[[ 70 -51 -12 -10   9]
 [ 21  13  26  -4 -13]
 [-26  14 -11 -12  27]]
->
[[ 70 -51]
 [ 21  13]]

[[-24  11]
 [-16  10]
 [-21   6]
 [-19  64]]
->
[[-24  11]
 [-16  10]]

[[-30 -74  60 -52]
 [-22  18 -38  16]
 [-22  16 -49  31]
 [-31   9 -60  36]
 [-39   7 -61  39]]
->
[[-30 -74]
 [-22  18]]

[[-24  -8  33  31]
 [ 19 -66  24 -31]
 [-29 -10 -24  -1]]
->
[[-24  -8]
 [ 19 -66]]

[[-67   5  65 -11]
 [ -3   5  65 -80]
 [ -3  42  -3 -80]
 [  5   5  65 -80]]
->
[[-67   5]
 [ -3   5]]

[[  1   1   8]
 [ 57  -4  -1]
 [ 16   0   5]
 [-11   2  11]
 [  0   1   8]]
->
[[ 1  1]
 [57 -4]]

[[-38 -74  -7   1]
 [ 23  43   1 -43]
 [-44  -7 -21  -5]
 [ 49  48  24  17]]
->
[[-38 -74]
 [ 23  43]]

[[-23 -48 -53 -43  51]
 [ 47 -60   5  65 -14]
 [ 47  18  -6 -44   6]
 [ 25 -12 -28  10  48]
 [ 22 -38 -61  13  63]]
->
[[-23 -48]
 [ 47 -60]]
---
[[ 33 -11  -2 -22  14]
 [ 11 -24 -45 -26 -10]
 [  2  13   9 -68   3]]
->
[[ 33 -11]
 [ 11 -24]
 [  2  13]]

[[-36 -58 -15 -52]
 [-15  43 -15  51]
 [ 69  43  15 -26]
 [ 48  18   0  25]
 [  6 -58  15  77]]
->
[[-36 -58]
 [-15  43]
 [ 69  43]]

[[ 20 -77  71 -16   4]
 [ 44 -12   2  61  50]
 [ 16 -17  17   0 -32]
 [-19 -45 -67  -8  52]
 [-73  -2 -40  26  41]]
->
[[ 20 -77]
 [ 44 -12]
 [ 16 -17]]

[[-59  21]
 [ 40  34]
 [-70  23]
 [ 38  51]]
->
[[-59  21]
 [ 40  34]
 [-70  23]]

[[  2 -64]
 [-32 -56]
 [-17 -62]
 [ -7  64]
 [-63 -14]]
->
[[  2 -64]
 [-32 -56]
 [-17 -62]]

[[-37  28  20 -11]
 [ 44  43  18  40]
 [ 62 -43 -45  25]]
->
[[-37  28]
 [ 44  43]
 [ 62 -43]]

[[-61 -36]
 [-62 -26]
 [ 33 -67]
 [ 52  58]
 [ 67  21]]
->
[[-61 -36]
 [-62 -26]
 [ 33 -67]]

[[ 31 -34  38 -38]
 [ 37 -27  17  -5]
 [ 74 -69  63 -56]]
->
[[ 31 -34]
 [ 37 -27]
 [ 74 -69]]

[[-23 -36 -19 -14]
 [ 66 -14  33  20]
 [ 25 -18 -18 -20]
 [ 78  19 -16 -43]
 [-10 -47 -27 -11]]
->
[[-23 -36]
 [ 66 -14]
 [ 25 -18]]
